Each path below is one point turned by a fixed rotation once a step. After each direction that follows a path, write how fast that rotation turns it, in degrees per step (0 if it stays still).
Each turn is a multiple of 5 degrees from 10 to 175, or 0.
Each row of a path follows its step; steps can be skipped.
Path 1:
step 0: .26,.00,-.21,.03,.03,-.17,-.14,-.03,.18,.03,.12,.04,-.16,-.10,.09,-.03,-.04,.13,-.20,-.04,.00,.28,-.18,.22,-.09,-.14,-.22,.16,.12,.00,-.06,-.01,-.22,.17,.14,.00,-.18
step 2: -.17,-.16,.10,-.09,-.18,.11,-.27,-.19,-.09,-.03,.14,.14,-.13,-.12,.15,.09,.13,.09,.13,.17,-.17,-.07,-.02,-.07,.22,.11,.35,.15,-.03,-.02,-.12,-.14,-.08,.00,-.10,.04,-.11
step 5: .16,.06,.17,-.10,-.02,-.14,.14,-.13,-.04,.05,-.12,-.21,.00,.20,-.02,-.03,-.11,-.21,-.08,-.05,-.23,.21,.07,-.01,-.17,.09,.09,.25,.13,-.26,-.18,.09,-.03,.15,-.21,.11,-.03
step 7: -.11,-.29,.37,.07,-.08,-.14,-.15,.16,.23,-.01,-.02,.23,-.01,-.15,-.07,.06,-.08,-.12,.16,-.14,.12,.24,-.03,-.13,.08,-.11,.04,-.17,-.05,.04,-.08,.08,.17,-.14,.05,-.06,-.11
step 8: -.27,.10,-.03,-.16,-.08,-.03,.10,.29,.03,.03,-.02,.10,-.06,-.06,.02,.17,-.18,-.02,-.05,.03,-.13,.11,-.18,.05,.13,-.15,-.04,.31,-.07,.25,.04,-.08,-.12,.25,.15,.12,-.16
step 10: -.07,.05,.17,.10,.28,-.22,-.15,-.21,.12,-.28,.16,.01,-.07,.00,-.03,-.09,.33,-.03,-.10,.15,-.22,-.12,-.09,-.04,.09,.20,.04,-.05,.18,-.01,-.16,-.10,.06,.10,.12,.07,-.01
step 11: -.02,.02,-.01,.08,-.01,-.09,-.26,.03,.13,-.12,-.11,.16,.05,.13,.02,.10,-.09,.23,-.05,-.17,.11,.27,.17,.21,.01,.01,.10,.18,.33,-.19,-.08,-.12,.00,-.13,.05,-.16,-.06
step 12: .10,.02,-.22,-.06,-.02,-.03,.05,.18,-.06,-.02,.04,.13,.20,.02,.15,.29,.06,-.05,.04,.07,.14,.21,-.25,-.23,-.05,.12,-.01,-.09,.01,.02,.02,-.14,-.11,.00,-.20,-.07,-.39
step 13: .04,.06,.13,.05,-.29,-.01,.09,.09,.07,.22,.30,-.04,.01,-.04,.08,-.02,-.12,-.01,.20,.01,-.38,.00,-.08,-.14,.00,.08,.30,.04,-.07,-.24,.05,.14,.06,.05,-.02,-.05,-.07
step 14: -.19,.10,.25,-.40,-.04,-.14,.01,.08,.05,-.07,-.01,-.32,-.10,-.05,.08,.04,.13,.08,-.13,-.04,-.02,-.10,.21,-.22,.03,.04,.13,.00,.02,.06,.08,-.25,-.01,.05,.11,-.09,.17
step 18: -.03,.02,.05,.01,.08,-.05,-.01,-.03,.32,-.32,.14,-.11,.05,-.10,.09,-.04,-.02,.12,-.10,.07,-.06,.24,.00,-.38,.11,-.07,-.03,-.14,-.25,.03,-.08,.01,.09,-.09,.23,.13,-.12
Speeds:
.06,.07,-.04,.03,.01,.03,.03,-.05,-.03,.01,.00,.02,.05,.05,.04,.04,.06,.05,.04,.07,-.02,.02,-.01,-.05,.04,.04,.14,-.01,.09,-.08,.06,-.05,-.07,-.04,-.02,-.11,.02 | 40
.08,-.04,.06,.05,-.09,.04,-.06,.00,-.05,.03,.14,-.01,-.06,-.04,.02,-.05,.06,-.06,-.06,-.03,-.06,-.08,-.02,-.02,.00,.06,.01,-.07,.08,.04,.02,-.05,.08,-.03,.03,-.01,.06 | 100
.03,.05,.10,.11,-.06,.01,-.02,-.03,.02,.03,-.06,.02,-.01,-.04,.13,.01,-.05,.01,.07,-.01,.05,.03,.04,-.02,-.06,-.07,-.04,.00,.03,-.13,.02,.00,.05,.00,-.01,.08,.05 | 170
-.07,.01,-.04,.00,.16,-.05,.04,-.01,-.08,.07,.00,-.05,-.03,.07,.02,-.09,.06,-.01,.04,-.08,.03,.01,-.03,.04,.03,.02,-.01,.02,.10,-.03,.00,-.04,.03,.02,.03,.09,.06 | 65
.03,-.11,.02,.02,.04,-.02,.02,-.13,.05,.10,-.04,.04,-.02,-.10,-.04,.00,.09,-.07,.03,.07,-.03,.05,-.01,-.11,.02,.02,-.03,.04,.03,.02,-.02,.00,-.01,.04,-.03,.04,-.07 | 140
.05,-.03,.09,-.05,.07,.02,-.05,-.07,-.03,-.03,.02,.05,-.09,.06,.11,.02,-.06,-.10,.02,-.02,.01,.01,-.06,.04,.00,-.08,.05,.01,.01,.07,-.04,.06,-.11,.02,-.02,-.04,.02 | 10
.08,-.01,.02,.02,-.03,-.01,-.03,.01,-.01,.05,-.09,.00,-.01,.03,.02,.02,.01,.02,-.03,.02,.12,.00,-.03,.05,-.01,.15,.11,-.02,-.04,.02,-.05,.06,.01,.02,.14,.06,-.06 | 70
